0: [477 644 379 307 428 571 668 453 523 476 644 595 501 571 405 619 644 237 574 667 622 308 596 596 548 213 525 644 571 165 403 308 572 668 763 717 501 693 572 571 668 356 428 668 379 524 405 381 717 476 668 428 381 356 548 381 451 381 427 357 644 404 356 573 620 717 404 500 357 740 284 476 475 379 332 692 332 356 548 405 524 381 356 595 524 525 525 499 572 476 524 476 620 547 427 573 404 428 501 644 667 476 597 474 596 476 332 549 452 499 476 693 548 548 381 212 525 596 666 405 475 260 667 405 572 429 788 260]
1: [357 357 379 667 524 643 428 788 619 428 452 691 597 619 357 643 452 693 430 643 406 380 237 524 548 549 501 644 500 549 475 524 476 452 428 405 549 621 309 404 380 332 691 572 403 452 453 596 525 500 596 500 357 644 308 573 523 477 523 572 716 476 308 573 596 669 356 308 405 380 452 548 307 379 308 620 619 332 381 501 595 381 404 356 500 549 669 619 740 668 404 380 596 499 259 549 452 356 501 428 404 357 669 762 356 452 428 453 476 547 500 429 692 524 309 667 501 452 618 405 475 380 332 309 500 333 572 643]
2: [405 452 643 475 548 451 596 501 379 500 644 667 381 547 500 524 500 333 574 476 478 572 548 596 644 453 381 404 332 405 619 380 668 572 667 525 597 597 572 739 740 452 595 596 259 620 429 405 429 572 644 524 596 620 644 189 547 501 523 333 284 500 596 405 404 669 644 452 525 716 236 476 739 523 620 356 667 716 429 549 356 501 524 595 500 405 573 475 309 452 476 428 452 307 451 573 836 500 549 356 548 692 453 402 644 380 452 597 380 643 332 477 356 644 669 236 597 692 594 596 595 452 524 693 668 573 716 500]
3: [501 524 715 643 332 619 380 764 595 404 452 452 597 571 476 643 524 741 358 476 406 380 596 524 500 693 477 524 524 453 403 548 380 692 500 453 405 189 213 308 284 716 236 404 739 500 429 405 405 548 524 572 524 356 404 549 475 333 571 740 692 692 380 405 716 357 452 308 549 308 764 332 331 403 380 644 308 356 357 357 500 621 452 428 619 477 621 523 716 716 476 212 668 595 523 501 452 548 621 716 595 333 741 378 356 380 619 501 500 403 500 429 692 404 285 667 477 357 330 548 667 476 667 285 380 357 524 332]
4: [525 740 499 667 404 547 428 429 331 332 452 356 405 619 716 404 644 621 550 356 574 620 429 260 476 525 501 380 619 549 451 619 428 572 452 405 573 381 452 284 380 716 643 332 547 428 573 237 645 548 188 380 500 476 308 405 379 573 571 596 524 620 500 357 548 237 476 572 621 428 668 476 499 451 692 380 308 548 548 285 356 645 620 476 380 333 477 523 333 428 692 452 596 547 787 573 548 332 717 428 643 429 453 594 452 500 500 285 452 499 476 573 404 404 597 524 477 572 306 500 547 572 500 597 284 741 404 404]
5: [573 572 451 691 644 523 380 525 547 620 260 356 405 523 405 500 452 741 406 380 478 644 405 236 476 669 525 476 691 597 547 643 572 452 284 189 525 549 429 260 332 572 452 500 547 548 693 668 309 524 332 308 692 596 332 645 571 693 595 548 596 476 596 597 596 285 452 716 597 404 644 740 403 667 452 380 548 548 476 597 715 477 764 380 284 597 477 523 452 428 596 476 260 643 523 381 572 572 477 452 284 596 333 474 500 716 500 285 644 691 596 453 524 308 357 571 405 524 354 620 571 548 524 525 260 501 332 643]
6: [597 524 475 307 620 667 620 477 427 500 500 452 501 595 381 428 644 405 598 476 574 524 740 500 452 453 453 308 571 621 547 452 452 452 643 501 693 429 620 548 428 524 500 452 595 524 573 429 621 500 428 620 644 620 596 429 475 525 667 500 428 356 428 477 524 621 428 620 573 572 428 452 571 667 620 452 548 596 333 477 404 429 548 643 476 525 525 331 357 476 668 380 452 523 523 501 476 620 549 500 452 596 597 450 476 284 548 501 428 475 404 405 428 404 357 452 525 668 594 524 403 524 476 501 452 645 572 428]
7: [597 548 427 403 596 571 572 429 403 596 380 500 501 619 452 571 405 549 502 452 598 548 644 332 452 573 501 308 452 717 499 524 380 404 476 405 573 429 572 356 596 572 404 404 595 524 573 572 621 429 356 644 476 476 380 549 547 525 523 476 500 428 476 501 428 501 380 644 549 428 572 596 451 667 596 404 524 476 429 549 476 741 452 500 548 429 477 307 476 308 572 524 500 619 763 453 572 548 549 404 356 500 453 546 476 452 739 405 524 499 548 405 500 476 501 500 549 620 378 500 547 692 595 501 404 501 404 524]
8: [621 405 499 715 308 403 356 477 499 356 428 571 645 283 476 595 452 501 454 619 454 620 333 308 644 453 741 692 571 381 283 476 692 500 500 669 381 597 596 452 380 308 404 500 451 620 261 381 525 596 572 236 405 476 428 453 571 477 475 668 572 620 428 549 404 429 716 356 597 476 356 500 427 403 308 428 524 620 692 333 476 477 500 691 548 693 405 475 644 476 284 548 668 523 547 501 380 668 597 404 476 357 429 570 404 620 500 549 644 427 692 789 596 572 621 452 405 452 498 261 427 284 476 477 476 501 548 500]
9: [501 524 691 427 452 571 524 549 499 428 500 476 381 619 381 500 524 597 526 476 550 740 524 452 429 501 357 428 428 597 499 548 524 524 691 501 549 453 429 500 260 596 595 308 595 500 525 429 477 476 644 620 596 692 548 453 547 333 643 620 524 428 404 597 380 453 476 572 501 476 500 332 475 499 572 644 524 476 524 453 524 573 428 500 548 621 669 331 476 644 572 428 476 571 547 357 620 716 501 500 619 524 573 666 380 308 548 525 428 283 524 501 524 380 405 643 525 500 546 548 403 476 619 453 548 549 524 476]
10: [549 405 451 571 596 403 452 645 307 428 380 380 477 379 524 332 500 693 406 236 262 788 333 428 381 645 525 476 500 717 379 619 452 524 236 333 525 501 285 308 284 692 428 572 643 380 669 620 453 476 284 404 596 692 117 621 427 621 595 716 500 524 620 573 452 237 404 644 597 404 668 548 451 643 500 284 476 452 381 501 452 717 716 260 428 453 573 403 596 548 476 500 500 811 619 525 548 428 669 404 452 381 381 594 356 620 595 405 692 451 668 477 548 572 717 643 333 596 354 692 547 716 356 501 260 501 260 715]
11: [333 524 499 307 524 691 644 477 427 572 644 500 477 571 596 380 644 381 478 500 478 596 596 452 476 477 477 332 356 573 619 404 404 428 595 573 669 285 716 500 524 404 476 500 547 476 645 572 597 237 404 572 524 572 548 405 475 453 619 596 404 332 524 453 356 501 308 764 261 476 428 452 571 595 692 548 548 548 452 357 380 381 596 548 524 429 549 475 381 548 788 596 356 595 475 381 596 596 525 452 428 644 477 450 620 332 571 357 428 571 404 453 308 452 501 524 645 644 402 620 307 524 524 621 548 717 548 476]
12: [621 476 499 547 452 427 452 477 427 524 308 404 405 379 357 524 357 717 406 332 430 692 476 380 357 669 597 428 452 597 427 595 500 332 260 333 405 597 500 404 356 596 619 356 619 428 597 548 357 596 308 452 476 668 404 573 715 573 643 740 500 476 476 669 404 405 452 596 669 284 572 764 379 691 428 452 524 548 644 525 548 597 716 404 524 621 621 523 596 404 476 596 380 523 619 357 500 572 717 356 260 524 477 522 404 596 524 333 620 691 764 693 644 428 549 667 381 429 474 524 427 524 188 621 380 453 380 643]
13: [453 644 547 475 500 547 404 573 427 428 452 524 549 523 476 524 452 453 406 380 550 476 572 524 452 501 429 380 428 501 475 548 524 596 691 501 501 333 548 404 356 596 500 428 547 572 501 548 597 548 548 500 572 596 596 333 451 333 523 500 452 596 572 381 428 501 524 428 381 524 524 500 451 499 428 452 476 524 572 357 404 333 476 571 452 549 717 451 476 500 644 476 476 499 475 333 572 548 453 428 524 620 477 522 356 428 452 525 524 571 548 334 428 548 357 595 477 405 666 524 427 476 452 573 500 525 644 452]
14: [501 500 451 451 500 595 620 381 571 332 476 404 309 523 668 428 740 549 454 548 526 596 620 404 285 429 429 404 571 645 523 643 524 572 500 645 621 573 476 404 548 428 476 524 571 452 621 452 525 452 476 428 476 572 404 645 451 525 811 548 356 428 500 501 524 573 284 524 501 524 452 596 451 595 668 620 404 620 357 477 428 573 524 452 548 477 525 547 452 452 620 692 428 691 643 477 620 548 549 428 404 620 429 570 524 500 571 405 500 571 476 525 332 572 453 452 501 644 450 620 427 620 476 525 404 525 404 500]
15: [333 524 355 619 548 715 692 429 523 548 620 619 309 595 644 284 572 333 622 428 598 308 716 572 716 381 333 476 356 381 762 619 308 548 595 501 741 525 596 619 644 596 524 284 499 500 669 452 645 500 500 668 524 572 764 357 403 453 307 285 380 452 476 333 452 357 452 548 213 692 596 596 619 595 572 692 500 548 381 453 476 525 476 524 452 189 405 499 333 404 620 524 476 211 355 597 596 332 525 572 500 548 645 307 692 404 715 669 188 619 236 501 428 668 405 236 789 596 354 500 355 572 691 645 524 381 692 332]
16: [573 548 499 451 452 427 284 501 379 428 308 404 669 379 500 476 620 693 334 308 382 644 333 332 357 717 645 500 595 549 259 428 740 380 380 357 381 621 596 404 284 452 739 692 691 308 381 476 501 572 476 332 620 668 260 549 595 597 643 788 644 380 764 717 188 501 692 476 788 380 356 500 427 427 380 284 452 644 572 453 404 429 740 428 452 812 741 571 596 500 284 476 428 763 691 261 380 764 381 212 548 500 237 426 452 596 380 477 788 475 668 381 596 332 812 691 261 429 426 476 835 404 380 381 500 525 428 643]
17: [645 524 523 763 812 379 380 501 547 452 164 284 573 403 141 356 452 645 550 356 286 644 357 332 524 741 477 332 739 549 547 667 428 356 332 141 597 621 620 332 452 524 332 620 691 548 621 548 309 668 500 212 620 812 428 573 571 405 547 500 428 380 620 525 260 333 452 476 741 236 500 500 547 595 452 380 643 596 524 669 667 429 668 332 116 741 501 427 357 308 548 572 188 403 331 213 500 380 573 404 332 548 165 426 524 356 835 573 668 787 764 334 500 20 309 667 405 548 306 524 475 620 428 549 356 381 428 715]
18: [453 285 619 355 548 307 428 669 403 620 668 667 525 547 500 476 381 501 478 500 598 524 548 716 500 621 429 500 404 525 571 404 404 428 571 429 573 453 237 404 428 620 260 380 331 548 549 548 261 668 596 644 620 596 740 453 427 549 571 476 500 572 452 285 548 477 356 524 453 572 476 380 667 691 620 548 571 260 237 597 500 573 452 380 619 429 357 499 405 572 620 284 500 475 523 645 788 332 405 476 452 644 621 474 500 596 571 501 404 475 524 429 596 620 381 548 669 452 570 620 643 548 643 453 644 477 500 548]
19: [645 524 212 259 428 403 284 261 739 836 692 643 429 643 644 715 476 501 502 619 406 308 548 500 596 453 621 308 571 453 499 452 452 524 524 621 237 741 452 643 500 452 595 476 235 188 525 500 405 596 788 788 716 140 596 669 763 525 235 237 500 548 812 477 692 549 524 524 405 812 332 188 715 427 524 572 524 404 836 453 548 693 236 332 571 525 645 763 596 428 428 452 572 595 499 693 620 476 141 740 428 429 741 522 620 596 380 117 452 355 668 334 620 332 645 404 597 524 666 692 379 524 763 429 572 309 596 452]
20: [573 357 379 643 404 571 572 285 523 548 452 380 453 283 596 404 285 405 406 643 526 620 476 476 548 381 669 620 619 549 331 595 452 380 476 405 477 477 668 571 644 356 476 548 451 476 501 429 525 405 404 452 333 428 572 597 595 501 307 524 500 452 524 597 332 453 764 548 645 428 452 740 451 403 452 476 524 668 572 501 452 501 548 811 500 477 501 379 476 380 404 644 452 403 643 405 332 572 597 428 500 548 357 474 476 428 548 453 476 571 476 573 404 572 573 356 477 500 450 548 499 428 404 525 476 501 332 476]
21: [573 524 571 283 524 547 404 453 499 380 548 428 501 571 429 452 692 381 574 404 526 572 644 572 452 429 525 476 595 669 571 380 500 404 619 573 501 549 548 548 428 476 524 548 499 716 477 452 573 309 548 548 476 620 548 405 523 525 667 596 452 452 644 501 380 789 356 644 525 596 356 404 523 619 548 452 524 476 429 573 500 477 548 428 643 501 405 499 333 308 452 596 452 571 619 597 548 452 357 572 428 596 429 546 500 428 404 645 524 571 476 501 380 524 549 452 453 644 522 596 523 548 500 597 716 597 572 500]
22: [477 429 499 523 428 307 452 381 571 428 332 332 621 307 500 476 596 501 286 524 598 500 357 356 500 573 693 596 715 381 235 691 788 524 524 357 357 573 764 524 620 332 500 548 643 500 429 524 573 381 356 212 429 500 404 429 523 405 451 452 596 524 596 621 404 453 716 476 573 476 428 548 403 355 428 404 476 740 620 477 500 381 692 739 356 645 669 475 548 548 356 668 572 643 619 285 356 644 549 332 667 405 261 546 476 476 476 477 596 427 620 741 500 452 525 476 309 572 546 381 571 332 524 381 308 597 548 524]
23: [381 261 523 571 500 307 476 669 427 548 476 619 597 307 500 715 405 477 406 500 286 500 405 668 596 477 525 668 404 549 331 595 500 380 332 453 477 693 548 571 524 404 500 620 307 548 405 548 453 572 548 548 285 500 476 477 475 597 475 405 548 524 500 573 476 525 524 428 549 380 452 548 451 331 308 548 548 428 572 525 524 453 500 524 548 501 333 691 644 644 356 476 524 523 355 381 380 572 453 404 380 429 477 498 524 452 452 621 524 475 452 357 788 572 597 548 621 524 450 309 499 524 428 549 668 405 476 548]
24: [525 548 451 619 932 355 716 453 691 572 452 500 357 523 476 476 524 549 814 308 646 548 572 572 548 501 453 452 643 477 595 548 284 548 404 285 717 597 596 404 500 596 428 380 523 596 573 764 453 620 548 668 692 644 644 453 811 597 427 333 404 284 500 381 452 381 452 500 405 476 572 764 499 715 596 500 643 548 452 837 883 333 620 260 164 501 357 379 261 284 620 500 236 475 259 405 524 356 453 620 308 716 453 307 740 356 763 429 428 643 596 429 572 380 405 548 741 500 426 692 211 596 500 573 380 237 524 500]
25: [477 261 547 619 548 547 500 645 451 500 620 548 573 595 405 428 524 429 526 571 454 500 524 500 716 525 285 500 404 381 643 308 572 548 500 645 453 405 524 524 332 524 476 476 571 596 477 429 309 692 740 596 548 548 596 333 355 549 379 357 548 620 380 477 548 405 644 404 453 500 404 404 523 547 548 524 524 356 429 429 356 381 284 380 619 549 549 475 429 452 500 332 644 451 379 477 764 500 477 596 643 644 549 546 428 452 548 693 476 523 404 142 620 644 549 595 549 452 618 572 475 500 571 405 596 549 644 428]
26: [477 381 355 379 620 403 524 477 403 596 572 667 405 523 261 356 500 357 574 404 358 644 429 596 452 405 549 572 308 621 547 260 668 188 571 477 429 621 620 619 668 524 643 572 283 740 645 500 405 476 404 524 500 572 500 429 379 621 379 357 308 380 596 453 332 621 572 668 453 596 380 524 667 619 644 284 835 596 500 573 524 405 548 524 595 429 381 283 381 452 524 692 428 475 523 741 620 428 405 572 332 548 333 498 596 620 404 597 428 619 404 597 380 548 621 476 597 572 642 524 643 596 428 597 644 693 452 524]
27: [453 429 403 427 476 427 476 621 427 500 620 548 549 595 381 404 524 285 622 571 502 476 572 836 620 357 429 524 500 453 547 332 692 692 691 669 501 573 452 643 668 404 404 692 379 692 357 333 525 764 548 500 452 452 572 357 283 357 523 405 332 452 644 261 476 789 668 620 525 668 404 356 619 499 548 500 500 668 500 549 524 453 452 619 500 501 453 475 429 548 572 500 476 427 523 525 668 356 525 404 548 620 549 546 596 548 356 741 476 571 380 477 404 620 549 452 741 644 618 476 667 380 548 549 596 669 668 356]
28: [429 668 403 547 524 475 524 453 619 524 644 595 405 763 572 452 620 453 622 452 693 524 692 500 476 429 333 500 380 381 714 500 308 524 571 621 573 405 261 595 572 644 284 428 571 716 645 309 693 429 572 596 452 500 524 501 451 549 499 405 500 692 308 237 620 573 356 428 501 644 644 380 523 475 596 692 404 380 524 333 428 405 308 643 500 285 285 547 476 644 812 380 572 283 235 789 692 428 429 668 476 429 645 354 524 476 667 525 308 523 404 357 380 596 429 500 453 620 618 572 595 404 524 501 620 477 572 260]

[669 429 475 475 668 355 428 453 571 548 356 380 549 403 333 548 357 645 598 500 526 692 405 308 381 669 597 428 667 669 571 691 476 476 356 165 405 645 476 260 356 668 428 596 643 428 525 644 453 620 284 404 644 644 404 741 475 573 403 429 596 428 644 669 500 261 500 500 693 308 644 500 451 523 428 404 548 572 500 525 691 453 476 332 284 669 429 499 452 164 476 404 380 475 547 429 524 548 453 428 404 524 405 378 452 620 548 405 620 595 644 525 500 332 549 548 381 572 354 500 523 596 380 597 452 525 452 691] 5 12 17
[621 620 619 403 500 715 596 381 619 548 572 452 453 595 548 500 381 573 598 524 550 404 452 356 452 621 597 452 571 669 427 595 332 476 476 429 477 333 476 380 452 572 452 356 619 404 549 620 597 405 308 524 620 380 548 741 763 501 619 572 500 452 476 621 572 477 356 620 573 572 596 644 307 619 620 548 476 428 500 429 619 525 524 428 524 453 549 547 572 356 548 596 476 667 691 477 428 572 357 572 380 548 621 426 356 572 571 285 596 475 524 669 500 524 525 619 549 476 498 620 451 572 571 333 500 453 308 452] 7 14 9
[645 452 499 619 452 475 596 525 595 524 380 428 429 283 620 428 333 525 310 595 382 548 500 500 405 573 621 620 643 501 403 715 356 500 404 501 477 573 620 500 668 476 452 524 595 596 525 644 477 333 380 548 452 332 548 573 523 573 475 476 452 452 476 669 380 453 644 404 669 596 548 668 451 595 476 380 524 596 381 549 667 621 428 500 500 285 285 499 548 452 356 596 452 595 475 525 500 620 525 596 332 524 549 474 572 620 548 597 548 571 572 453 572 692 405 476 405 524 594 429 475 572 476 477 500 501 380 548] 20 7 23
[477 261 475 667 356 523 572 549 595 452 476 524 573 331 500 619 381 501 406 619 430 404 213 500 429 477 645 620 595 477 355 524 572 548 356 405 453 453 452 548 500 356 571 572 331 452 501 572 381 476 500 380 357 476 404 453 427 597 403 429 692 620 452 621 548 429 716 284 525 452 476 452 355 355 332 548 571 476 476 717 476 525 548 476 667 669 381 667 596 716 236 524 524 451 355 453 428 452 573 476 476 285 501 474 548 644 380 621 620 547 644 501 668 524 621 380 549 405 618 333 451 500 476 381 476 381 500 571] 23 8 1
[621 596 595 451 500 547 596 549 595 572 428 452 501 619 548 356 476 549 430 284 478 548 548 332 644 693 453 404 356 693 523 667 380 380 404 453 597 525 476 428 332 572 356 380 571 356 621 429 549 500 332 500 596 596 332 621 427 429 643 572 476 500 404 477 572 453 548 476 477 572 668 380 595 619 692 428 404 476 381 525 595 645 596 548 452 477 645 523 429 428 572 524 452 547 595 573 452 308 501 524 404 548 501 354 428 500 548 429 476 571 476 501 452 404 333 571 381 452 378 716 547 692 524 597 548 645 380 524] 7 14 6
[429 500 595 403 668 667 716 381 211 620 572 428 309 499 596 404 500 333 550 332 382 428 668 500 381 501 381 332 212 381 619 524 620 404 619 549 669 357 620 524 596 548 763 500 451 476 597 572 549 476 572 596 524 356 644 333 547 477 475 548 380 356 500 501 380 621 284 548 453 548 452 644 667 475 524 476 667 548 524 549 452 477 644 404 548 333 621 499 285 500 548 668 404 547 523 477 500 548 381 452 452 692 501 522 620 356 452 429 476 571 500 549 284 644 477 524 573 572 594 644 403 596 643 693 596 573 548 500] 11 6 21
[741 596 499 595 452 331 284 525 547 380 308 428 693 523 524 524 261 573 454 715 406 668 333 572 213 669 717 692 619 501 307 476 596 380 428 429 213 645 476 380 332 332 284 476 571 572 405 596 357 357 476 380 429 476 332 429 403 597 475 476 596 452 692 669 572 573 476 260 741 356 524 452 331 547 404 332 595 452 405 645 524 285 452 524 763 669 477 499 692 452 308 428 620 667 571 549 500 668 501 596 428 476 501 714 260 764 428 645 764 523 788 525 620 572 357 500 213 309 546 381 595 572 332 453 596 621 356 643] 8 23 12
[189 692 499 499 548 523 644 261 547 548 716 571 477 499 548 571 596 309 550 667 622 332 524 596 596 333 381 524 619 309 523 332 788 692 763 645 549 525 572 571 788 404 452 668 427 596 237 237 765 500 644 524 333 428 596 333 451 333 403 500 404 476 452 405 452 453 596 500 333 692 380 404 619 451 524 644 452 668 644 357 356 621 404 739 500 573 525 475 452 356 476 500 596 379 475 405 548 644 573 572 595 548 429 307 692 380 452 621 380 403 356 741 428 476 429 284 669 644 522 405 499 212 811 621 500 429 716 308] 0 27 2
[453 668 523 619 524 403 524 309 403 356 404 284 477 427 500 404 548 525 478 404 214 644 452 260 596 621 501 452 571 573 427 524 596 476 332 501 573 477 476 428 452 548 548 548 475 428 621 500 645 405 380 428 644 572 356 645 331 501 571 548 356 596 644 501 308 357 500 692 621 548 620 620 547 451 620 428 571 596 381 357 571 765 692 452 308 381 501 379 476 548 596 452 404 427 667 477 572 500 693 380 595 620 309 594 500 476 476 381 524 571 428 621 452 380 573 667 381 500 282 764 595 380 380 549 236 669 428 619] 4 10 14
[525 405 475 475 452 547 548 405 571 668 476 428 477 475 740 428 309 525 262 548 526 572 405 428 572 525 501 500 500 525 451 595 380 500 356 501 525 525 572 476 572 572 571 500 427 452 573 500 381 405 452 452 405 356 548 573 523 453 427 476 548 452 380 525 524 477 404 476 477 380 716 644 379 475 356 452 524 476 429 549 667 477 452 404 524 429 381 475 620 476 428 668 500 475 451 501 428 452 429 548 476 620 501 450 500 620 715 429 452 451 548 669 500 596 477 452 525 381 378 500 355 548 404 405 572 381 380 500] 20 7 23
[453 620 691 475 452 547 500 597 523 356 476 452 333 619 620 500 644 645 430 428 598 428 572 428 644 501 501 308 524 333 523 500 308 644 548 597 669 405 500 332 428 620 452 284 739 452 549 620 549 500 476 572 500 572 500 477 307 405 475 620 524 620 428 381 692 429 452 476 501 404 716 596 403 379 548 596 356 500 524 213 452 429 404 571 428 429 453 475 524 500 572 380 620 451 523 333 500 500 573 380 595 476 573 426 428 452 619 333 572 307 500 477 452 452 453 739 525 429 354 429 571 500 571 525 380 525 500 332] 13 9 4
[477 405 475 667 380 475 260 788 547 476 452 571 621 403 405 691 285 597 310 595 574 524 476 524 476 573 717 596 500 501 331 595 452 476 332 573 309 549 405 428 476 332 476 572 475 380 405 740 261 452 500 476 381 476 380 693 523 693 571 692 740 668 404 621 548 405 620 380 669 332 476 404 403 499 308 380 452 404 548 645 571 573 620 452 643 621 357 667 716 644 476 500 596 523 355 525 308 476 453 596 452 429 573 426 332 692 380 645 692 379 596 477 668 476 573 500 405 405 618 500 571 476 212 285 572 333 380 667] 23 1 8
[621 572 619 475 740 379 572 453 403 572 428 476 357 355 381 236 405 693 454 404 262 596 405 356 452 765 381 356 476 693 571 595 404 476 404 309 621 453 381 284 476 668 380 404 547 476 525 429 357 500 356 332 716 548 452 645 643 597 403 357 380 548 644 477 500 309 380 548 693 404 716 668 451 595 596 428 524 500 500 717 524 501 596 548 236 573 525 355 500 356 500 572 236 403 499 333 476 476 525 548 332 692 333 211 668 548 715 573 500 643 644 453 452 356 549 571 501 452 210 500 379 644 500 597 356 453 428 643] 5 17 7
[573 333 499 547 428 283 404 621 523 356 332 356 717 331 500 476 261 597 190 667 358 644 165 524 381 765 717 668 500 669 187 739 692 428 404 477 141 573 692 548 380 428 332 452 379 524 333 405 405 405 620 164 476 356 356 597 475 477 475 692 644 548 596 645 476 525 620 380 669 404 380 308 283 571 380 284 595 500 548 597 548 333 380 571 739 764 285 331 692 548 260 524 572 595 595 381 380 740 381 500 524 476 357 594 164 668 500 669 692 547 740 477 740 428 477 356 237 524 594 261 883 524 404 357 572 573 500 643] 8 22 23
[573 429 451 547 428 571 500 405 595 548 284 332 357 355 692 404 333 597 622 500 550 452 405 308 476 621 621 668 619 501 403 739 332 500 308 477 477 429 524 404 620 572 548 620 547 356 453 405 645 405 428 380 261 404 404 645 667 525 547 524 572 644 476 573 500 405 524 500 621 380 668 620 211 475 500 428 332 572 596 405 524 453 524 667 500 477 405 571 572 404 404 644 380 379 571 357 212 500 405 476 380 429 453 498 428 596 452 573 596 427 524 717 620 572 645 428 477 357 354 405 427 356 476 333 476 477 260 524] 20 22 8
[429 500 547 451 620 499 644 405 331 716 668 524 309 571 500 284 548 501 694 380 646 548 692 572 572 357 309 404 404 501 690 428 356 572 571 501 717 405 405 452 428 620 500 380 619 548 669 524 573 333 500 620 500 500 716 525 451 501 403 476 452 452 428 213 596 525 356 548 309 548 668 572 619 595 668 692 476 404 357 477 595 549 428 524 428 309 357 523 285 524 740 692 500 331 475 645 644 428 549 620 308 548 621 259 620 524 739 477 260 547 260 501 452 452 357 476 789 524 474 668 331 620 548 621 476 501 500 332] 15 28 11
[477 740 571 379 500 451 524 381 451 236 452 380 357 547 644 380 644 573 478 404 454 524 476 356 285 501 429 452 428 477 475 571 428 404 500 597 525 357 668 524 428 476 595 500 595 572 693 452 573 381 356 572 476 452 500 645 427 429 523 524 380 476 524 525 596 501 452 668 573 620 620 572 499 595 500 428 332 692 333 453 404 741 644 380 404 501 597 379 405 500 524 644 380 739 739 405 428 572 477 452 380 405 501 546 596 548 548 381 524 307 476 525 476 476 309 476 477 500 570 524 451 572 452 717 332 573 308 524] 14 7 6
[381 524 595 523 308 643 428 501 451 452 572 524 621 547 668 524 500 453 454 524 550 500 572 500 620 429 501 572 571 357 595 380 428 740 571 621 597 453 452 404 476 524 380 452 547 524 477 500 405 452 548 428 429 548 548 381 259 429 523 572 500 620 356 357 596 621 500 476 525 524 524 428 451 403 380 524 380 356 476 333 308 525 428 428 619 525 453 595 548 716 548 452 596 451 499 549 524 404 501 524 619 381 525 546 356 356 404 501 524 235 380 477 548 596 501 524 549 500 498 429 667 308 548 453 452 573 620 356] 13 25 9
[525 476 643 643 500 499 332 669 451 548 572 643 429 547 381 500 429 549 574 380 454 332 572 764 452 549 381 404 380 501 643 428 380 644 524 597 597 405 309 524 380 572 308 356 451 572 477 500 285 500 596 596 644 572 572 333 499 477 523 524 476 596 476 453 668 621 404 428 477 524 524 524 595 451 500 524 524 308 524 597 643 549 428 548 619 477 357 427 524 716 476 260 524 355 403 597 692 260 621 668 595 524 645 402 380 572 571 669 380 379 548 357 476 596 525 667 525 429 546 524 523 620 500 597 644 381 644 260] 18 25 13
[669 620 475 595 332 523 260 597 691 428 548 476 813 667 524 548 620 549 574 811 693 620 285 572 476 405 717 644 739 525 403 404 452 644 619 525 213 477 716 619 500 332 452 596 691 476 213 429 693 357 548 356 333 500 380 429 403 669 379 429 620 452 428 573 620 525 668 236 501 596 308 452 283 499 260 476 356 356 333 453 332 357 308 476 619 621 525 691 620 452 452 380 740 619 691 741 548 548 357 428 595 309 597 762 284 716 380 645 668 379 428 525 572 740 285 524 285 476 642 261 595 428 332 381 572 621 404 452] 8 1 0
[501 333 403 403 716 283 620 429 547 476 380 404 405 307 452 356 381 357 694 356 382 596 524 548 309 501 381 380 715 333 451 643 644 428 356 285 597 645 596 404 716 428 524 716 379 500 645 357 333 716 428 476 692 596 548 573 691 477 475 452 308 260 692 501 236 429 500 548 501 500 356 692 643 523 500 356 715 620 500 573 667 597 668 380 140 501 357 259 381 380 500 716 188 403 283 357 428 356 597 380 260 740 237 354 764 260 619 429 500 619 548 429 548 284 621 404 717 860 402 524 355 500 404 693 332 477 548 667] 24 17 20
[453 500 259 403 356 619 572 357 595 452 380 452 381 355 596 619 500 453 430 548 478 452 500 452 309 381 621 596 691 405 379 500 620 428 428 405 501 453 764 524 668 428 452 620 571 356 501 381 597 429 332 548 309 332 548 645 643 405 571 572 596 500 380 573 452 381 716 356 525 500 548 668 379 307 548 380 356 620 476 669 571 501 572 667 452 477 381 547 476 308 524 668 428 523 619 405 380 644 501 500 476 429 429 522 620 596 500 597 428 571 572 741 452 644 621 332 453 452 546 429 403 596 452 549 356 549 332 500] 20 22 14
[357 524 212 451 380 523 476 429 547 476 716 524 573 499 405 715 668 285 478 619 502 284 524 668 500 285 597 572 571 285 523 428 620 452 643 597 453 645 644 667 596 212 691 788 451 404 309 452 501 620 668 500 405 500 452 285 523 477 451 500 524 428 500 597 332 621 620 524 309 500 188 572 571 212 332 572 571 428 524 525 476 573 524 500 548 741 573 787 548 524 452 620 548 571 379 429 524 644 549 404 571 381 573 690 620 452 260 525 716 331 404 573 572 308 357 356 573 548 570 309 619 117 500 453 308 333 644 571] 0 23 27
[621 620 643 427 620 691 524 405 619 572 404 380 429 427 596 452 237 549 334 548 286 524 596 404 548 573 669 452 452 597 475 571 500 524 332 381 429 453 668 524 476 572 548 380 475 380 573 548 501 285 356 572 524 404 524 765 547 693 475 452 524 380 476 573 476 525 476 596 621 476 476 644 427 619 548 548 524 428 572 597 715 405 572 476 595 381 477 475 548 428 548 596 476 667 691 477 284 404 477 548 236 596 549 450 452 572 524 357 380 571 644 621 548 500 453 571 501 357 498 524 307 572 452 573 380 573 284 571] 7 12 20
[453 500 691 547 284 595 524 525 571 524 404 476 501 451 524 667 405 501 190 524 526 308 333 380 596 429 525 548 524 309 523 667 428 692 428 597 453 381 405 356 356 524 452 452 595 332 381 429 405 429 548 524 452 356 668 501 355 429 523 764 764 812 356 501 500 501 668 308 549 380 644 380 283 164 356 692 284 428 716 405 500 717 524 619 548 453 669 715 644 620 380 404 596 475 403 405 284 572 549 548 691 452 501 546 380 476 548 501 476 235 476 549 644 524 621 452 405 261 402 381 595 476 548 261 452 405 500 476] 3 8 13
